In the data rows, 128 means zero.
Here are some points, each followed by its number:
[135  64 183  28 171 199 118 167 136  89  50 167 172  94 157 132 132 157
  83  99 140  72 111  79 176 193 101 145 196 252 176 152 245 177 179 195
 149 177 210 102  63 179 131 102   0  97 131  84 193 141  86 172  95  71
 159 131 172 133 118 191  86 120   0  72] 0
[129 108 131 114 139 154 106  88 156 121 121  91 111 102  95 116 127 129
 107 147 101 136  97 123 100 101 107  84  84 109 111  92 102  81 128 142
  91 126 102  85 100 121 119 143  98 120 100 122  97 118 126 121 155 113
 104  95 138 128 143 103 124 103  96 107] 1
[128 107 114 141 123 135  89 132 161  93 127 120 147 116 153 133 133 137
 144 132 147 138 131  98 136 108 149 138 125 134 135 118 132 179 147 116
 102 116 137 129 132 108 103 110 173 152 113 133 102 163 137 177 123 135
 108 152 141 142 125 131 153 150 203 146] 2
[119 146 105 144 124  85 148  76 152 156 126 128 146 132 153 112  93 127
 179 104 140 146 141 152 135 116 135  89 105 137 110 123 122 101  96 122
 148 131 128 134 110 133 136 115 153 162 133 125 132 155 128 135 124 130
  95 123 155 129 137 133 100 136 150 149] 3
[115 125 134 127 129  80 126 123 110 111 110 108 100 148 120 121  95 115
 114  95 132 108 129 137 121 110 131 105 114 101 110 130 118 119 112 114
 113 133 134 132 150 134 145  95 104 103  93 108 147 121  93 109 112 110
 114  95 116 132 110 121 124 129 131 137] 4
[134 100 107 108 116 107 108 173 120 130 103 131 137 113 121 139 132 123
 127 114 126 118 112 119 110 146 116 119 138 104 135 120 139 136  98 126
 106 119 172 131 133 118 130 149 120 139 160  92 136 100 110 102 133 168
 140  87 163 146 143 139 104 112  77 127] 5
[148 145 186 133 175 190 148 126 157 145 170  99 128 103 122 170 157 125
 144 197 110 161 111 132 118 116 138 124 158 106 143 138 126 114 162 167
 136 111  99 135 111 142 110 152 106 147 138 146  97 126 180 133 197 142
 162 153 151 130  96 111 154 141 158  94] 6
[128 135 144 134 126  76 121 106 108 124  92 104  97 127 120 124  98 109
 114  80 120 106 129 142 125 105 105  96  99 101 120 134 118 118  94 118
 119 127 128 138 128 127 124  97 119 110  88  93 151 110  88  99 128 113
 109 105 111 138 127 124 112 126 119 122] 7
Which three points above are nearest to each new point, looking only along the 4 directions in which the numbered points spread most? Their numbers follow each, nearest first.
[137 184  99 119 132 197 145 171 156 209 123 165 122 111 143 173 137 122
 163 165 117 118 135 105 131 113 104 198 181 209 147 160 134 114 159 147
 210 166 165 164  97 143 108 152 138 161 173 178 137 113 177 139 141 135
 142 220 134 146 121 125  78 115  91 151] >> 2 6 5
[ 22   3  95 105 171 121 191 134  47 152 142  90 140 128  52 109 155 153
 151  34  95 100  69 152 149  71 152 100  31 100 115  99  67 240 154 100
  90  61  54  91  76 143 130  68 171  80 119 196  45 238 100 149 110 223
  98  88 139 143 158 176 187 167 109 183] >> 3 4 7
[145 105 104 117 144 169 141 161 102 144 139 144 100  92 113 143 123 147
 140 139 124 112 119 122 131 115 104 146 134 167 112 140 134  86 113 150
 157 141 134 120  99 157 108 138 110 117 156 122 125 102 132 119 137 107
 115 147 122 112 134 117 108 123  72 102] >> 1 5 4
[144 129 166 117 151 157 134  85 128 110 140 114 126 135 119 125 132 139
 124 169 109 164 105 151 120 133 124 114 120  98 132 123 123 110 155 138
 107 136  99 122 111 117  98 135 109 108 109 151 105 107 115 139 147 134
 127 146 140 138 147 125 144 124 143 110] >> 1 6 3
[146 112 161 126 150 179 125  92 141 124 140  99 115  99  98 112 124 128
 133 164 101 129 111 137 122 130 125 108 120 100 115 120  93 105 144 121
 110 123  91 108 116 145 109 137 110 142  99 158  96 118 134 132 186 114
 121 130 154 110 120 122 131 135 119  92] >> 1 6 3
[ 97 141  80 152 147 105 144  78 149 166 135 161 130 150 227 121  96 126
 216 108 159 153 158 186 168 149 160 110 113 164 113  99 104 105 132 164
 159 148 114 165 124 136 174 111 185 199 161 136 143 168 166 192 129 132
 103 171 179 146 145 153 123 146 194 136] >> 2 3 4
[127 128  94 139 113 116 119 161  97 114 125 148 141 108 147 149 137 135
 101 120 108 107 118 132 125 147  97 151 157 117 144 111 137  82 115 114
 126 128 128 127 129 146 134 143 145 122 175  97 139 110 136 107 117 124
 147 113 137 117 124 138 101 144  64 124] >> 5 4 7
[132 150 184 119 119 126 170 123 118 139 160 144 136 159 146 128 140 129
 137 141 135 150 134 140 151 172 137 167 146 117 130 141 145 155 164 145
 147 134 123 144 165 119 151 129 126 133 106 190 160 126 104 113 112 130
 146 157 118 130 142 129 168 106 186 116] >> 2 3 4
[133 146 181 147 132  99 150 137 119 135 126 137 125 159 144 121  94 109
 138 100 145 134 158 141 151 134 142 131 131 112 125 149 127 138 114 123
 133 149 132 145 181 130 147 120 105 124  93 138 188 142 102  95 113 116
 123 113 106 138 126 132 146 130 159 138] >> 3 4 7
[106 154 157 104 125 117 167 151 109 139 150 152 126 184 131 115 128 131
 122 137 134 127 135 147 143 155 131 152 126 115 130 170 169 156 152 140
 131 128 113 129 182 126 180 105 111 128 117 175 149 126 118 106 100 117
 130 128 109 109 146 115 158  96 173 149] >> 3 4 2
[101 142 115 146 134  99 141  98 165 140 124 167 148 123 177 124 130 131
 186 100 144 176 144 143 136 127 154 100 110 160 100 122 108 149 135 133
 137 150  83 161 123 133 127 129 152 172 143 134 117 167 140 186 131 149
  90 143 164 133 141 157 141 144 211 157] >> 2 3 4
[119 154 175 111 119 121 186 158 121 142 158 152 142 184 158 106 145 138
 137 150 138 121 146 149 150 170 132 179 124 115 142 176 178 161 149 134
 150 139 115 163 193 134 213 113 113 136 125 193 165 125 109 107 112 111
 160 131 121 109 149 143 161  82 173 143] >> 2 3 4
[ 69 108 125  46 165 164 169 221 101 154 151 204   2 115 164 210 138 117
 188 140 169 129 133 120 127  67 132 181 197 246 175 138 170  12 103  98
 136 103 132  73 112 236 155 146 124 143  95 116  80 125 131 162  66  90
  41 184  95  46  22 212 127 154 103 171] >> 2 3 4
[116  99  85 129 126 124  87  89 142  77 120 110  88 133 115 127 154 121
 117  94 156 130 161 128  99 117 116 108 144  92  99 145 105 179 109 100
 117  78 123 127  97 135  96 101 125  87 114 132 105 141 103 156  94 122
  80 105 112 125 102 128 135 140 154 139] >> 3 4 7
[130 101 101 139 119 117  98 118 126  94 133  93 140 104 108 118 133 136
 104 131 138 115 127 110 126  98 138 126 119 112 107 128 115 165 119 122
 131  94 131  95 105  97 109 130 147 107 101 120  95 150 128 144 112 132
 104 116  99 138 118 115 129 132 153 138] >> 3 4 2
[138 154 170 109 120 115 151 115 106 129 143 134 131 164 130 114 145 137
 124 132 121 138 129 134 137 170 131 161 133 110 147 153 140 147 148 124
 108 136 129 140 159 114 156 116 111 122 103 172 142 124  87 108  91 129
 147 153 128 116 143 123 158 106 160 126] >> 3 4 2
